[[ 0.00 -0.32 -0.20]
 [ 0.40  0.00  0.34]
 [ 2.03 -2.45  0.82]
 [ 2.79  5.63 -1.21]
 [-0.12  0.24  0.00]]
:
[-0.20  0.00  2.03]

[[ 3.03  1.72]
 [-0.38  6.68]
 [ 1.32 -4.67]
 [ 1.04 -7.21]]
:
[ 1.72 -0.38]

[[-5.11  0.17  3.34]
 [ 6.20 -0.73  5.78]
 [-2.83 -0.37  1.90]]
:
[ 3.34 -0.73 -2.83]

[[-5.86  2.91]
 [-3.77 -0.88]
 [-2.06  1.30]
 [-1.60 -0.95]]
:
[ 2.91 -3.77]

[[-1.54 -2.11 -2.35]
 [ 5.40 -2.89  2.22]
 [-1.59  0.51 -3.59]]
:
[-2.35 -2.89 -1.59]

[[-0.46 -0.30  0.43 -0.61]
 [ 5.93  5.44 -5.34 -2.34]
 [ 0.15 -0.03 -0.66 -1.28]]
:
[-0.61 -5.34 -0.03]

[[-2.27  3.11]
 [ 0.28  3.67]
 [ 0.85  3.68]
 [ 2.34  7.09]
 [ 2.80  7.06]]
:
[3.11 0.28]
---
[[-6.33  4.06  4.48 -6.63]
 [-6.86  3.84  4.84 -7.15]
 [-3.83  4.25  2.13 -4.35]
 [-0.50  1.29  0.13 -0.34]]
:
[[3.84 4.84]
 [4.25 2.13]]

[[ 4.06  0.30 -1.30  3.33 -3.59]
 [ 0.15  7.18 -5.28  5.75  7.29]
 [ 0.70  7.18  4.35 -0.93 -5.15]
 [ 4.00  0.86 -0.20  4.91 -4.87]]
:
[[ 7.18 -5.28]
 [ 7.18  4.35]]

[[-0.59 -6.65 -3.50]
 [-2.80 -4.00 -5.80]
 [ 2.67 -6.44  1.65]
 [ 1.07  4.80  4.64]
 [ 3.39 -4.91  3.74]]
:
[[-4.00 -5.80]
 [-6.44  1.65]]

[[ 0.07  4.65 -1.14 -3.55]
 [-1.67 -5.96 -0.54  1.64]
 [ 3.88  3.76  4.05  4.10]]
:
[[-5.96 -0.54]
 [ 3.76  4.05]]

[[-0.55 -3.29 -1.19]
 [ 7.00  1.23 -3.31]
 [ 4.89  1.51  0.29]
 [ 7.19 -3.52  6.75]]
:
[[ 1.23 -3.31]
 [ 1.51  0.29]]

[[-4.01 -2.80 -3.97  4.21 -4.57]
 [ 4.74  3.38  4.69 -5.04  5.29]
 [-4.99  2.86 -4.95 -3.91 -5.42]]
:
[[ 3.38  4.69]
 [ 2.86 -4.95]]
---
[[-0.88 -1.99 -7.54]
 [-0.17 -0.89  5.79]
 [-1.14  0.50 -0.54]]
:
[[-0.17 -0.89  5.79]
 [-0.88 -1.99 -7.54]
 [-1.14  0.50 -0.54]]

[[-2.83 -2.07  2.28  3.69  2.70]
 [-4.98  0.90  0.69  4.62  2.76]
 [ 3.33  3.27  3.02  2.98  3.05]
 [ 1.83  0.71 -4.32 -6.00 -4.75]
 [ 3.37 -2.10 -1.88 -5.59 -3.78]
 [ 0.00  0.00  0.00  0.00  0.00]
 [ 0.94  0.39 -2.44 -3.39 -2.77]
 [-4.94  0.82  0.72  4.54  2.68]
 [-5.00  0.84  0.67  4.56  2.70]
 [-1.48 -1.31 -1.61 -1.64 -1.71]
 [ 2.58 -1.67 -1.50 -4.30 -2.89]
 [-2.57 -1.93  2.06  3.32  2.45]]
:
[[ 3.37 -2.10 -1.88 -5.59 -3.78]
 [ 3.33  3.27  3.02  2.98  3.05]
 [ 2.58 -1.67 -1.50 -4.30 -2.89]
 [ 1.83  0.71 -4.32 -6.00 -4.75]
 [ 0.94  0.39 -2.44 -3.39 -2.77]
 [ 0.00  0.00  0.00  0.00  0.00]
 [-1.48 -1.31 -1.61 -1.64 -1.71]
 [-2.57 -1.93  2.06  3.32  2.45]
 [-2.83 -2.07  2.28  3.69  2.70]
 [-4.94  0.82  0.72  4.54  2.68]
 [-4.98  0.90  0.69  4.62  2.76]
 [-5.00  0.84  0.67  4.56  2.70]]

[[-6.11  4.24  2.04  0.04 -0.11  5.73 -0.70 -3.35 -3.08]
 [ 4.26 -0.83 -3.65 -4.69  6.01 -3.93 -4.18 -0.53  6.72]
 [ 4.35 -0.80 -3.75 -4.95  6.38 -4.04 -4.43 -0.65  7.04]]
:
[[ 4.35 -0.80 -3.75 -4.95  6.38 -4.04 -4.43 -0.65  7.04]
 [ 4.26 -0.83 -3.65 -4.69  6.01 -3.93 -4.18 -0.53  6.72]
 [-6.11  4.24  2.04  0.04 -0.11  5.73 -0.70 -3.35 -3.08]]

[[-1.36 -3.41 -1.63  0.93  0.17]
 [ 0.42 -0.08 -3.54 -0.61  0.52]
 [-1.99 -6.07 -0.24  1.92 -2.54]
 [ 0.08  3.79 -0.15 -0.77  0.85]
 [-4.90  1.59 -0.48 -4.13  3.86]
 [-2.31  0.22  3.08  4.11 -4.41]]
:
[[ 0.42 -0.08 -3.54 -0.61  0.52]
 [ 0.08  3.79 -0.15 -0.77  0.85]
 [-1.36 -3.41 -1.63  0.93  0.17]
 [-1.99 -6.07 -0.24  1.92 -2.54]
 [-2.31  0.22  3.08  4.11 -4.41]
 [-4.90  1.59 -0.48 -4.13  3.86]]

[[ 1.81 -5.67  2.00 -3.05  1.75  6.10  1.79  7.45 -3.64 -6.29  1.75 -3.70]
 [-4.08  0.65 -3.93 -3.57 -3.99  0.25 -3.98  1.66 -2.54 -0.57 -3.90  4.07]
 [-0.70  0.65 -0.71  7.21 -0.68 -0.94 -0.69 -1.24  5.73  2.45 -0.67 -4.87]
 [-2.04 -0.03 -2.05 -5.87 -2.04  0.81 -2.03  1.95 -4.56 -1.71 -1.99  4.77]
 [-2.97  0.29 -2.90  3.47 -2.92  0.02 -2.93  0.91  3.10  1.13 -2.90 -3.46]
 [ 6.99 -2.49  6.94 -2.78  6.90  2.46  6.91  1.13 -3.08 -3.08  6.83 -0.27]]
:
[[ 6.99 -2.49  6.94 -2.78  6.90  2.46  6.91  1.13 -3.08 -3.08  6.83 -0.27]
 [ 1.81 -5.67  2.00 -3.05  1.75  6.10  1.79  7.45 -3.64 -6.29  1.75 -3.70]
 [-0.70  0.65 -0.71  7.21 -0.68 -0.94 -0.69 -1.24  5.73  2.45 -0.67 -4.87]
 [-2.04 -0.03 -2.05 -5.87 -2.04  0.81 -2.03  1.95 -4.56 -1.71 -1.99  4.77]
 [-2.97  0.29 -2.90  3.47 -2.92  0.02 -2.93  0.91  3.10  1.13 -2.90 -3.46]
 [-4.08  0.65 -3.93 -3.57 -3.99  0.25 -3.98  1.66 -2.54 -0.57 -3.90  4.07]]

[[ 2.53  1.89  1.65  2.41  1.68  2.77 -6.88 -5.92]
 [ 2.64  1.44  3.17  2.41  0.93  3.19 -6.73 -6.11]
 [ 2.28  1.78  1.90  2.41  1.55  3.19 -7.00 -6.05]
 [ 2.80  0.72  3.15  2.41  1.69  3.91 -6.21 -6.92]]
:
[[ 2.80  0.72  3.15  2.41  1.69  3.91 -6.21 -6.92]
 [ 2.64  1.44  3.17  2.41  0.93  3.19 -6.73 -6.11]
 [ 2.53  1.89  1.65  2.41  1.68  2.77 -6.88 -5.92]
 [ 2.28  1.78  1.90  2.41  1.55  3.19 -7.00 -6.05]]

[[-0.40 -6.06]
 [ 1.73 -6.77]
 [-0.83 -5.34]
 [ 5.40 -6.19]
 [ 2.35 -5.77]
 [ 3.54 -6.01]
 [ 1.08 -6.12]]
:
[[ 5.40 -6.19]
 [ 3.54 -6.01]
 [ 2.35 -5.77]
 [ 1.73 -6.77]
 [ 1.08 -6.12]
 [-0.40 -6.06]
 [-0.83 -5.34]]

[[-3.13  1.65  2.30  3.39 -2.98]
 [ 0.51  1.35 -3.58 -2.59  3.75]
 [ 5.28 -1.56  1.44 -0.81 -4.28]
 [-5.37  2.22 -1.37  1.13  3.63]]
:
[[ 5.28 -1.56  1.44 -0.81 -4.28]
 [ 0.51  1.35 -3.58 -2.59  3.75]
 [-3.13  1.65  2.30  3.39 -2.98]
 [-5.37  2.22 -1.37  1.13  3.63]]
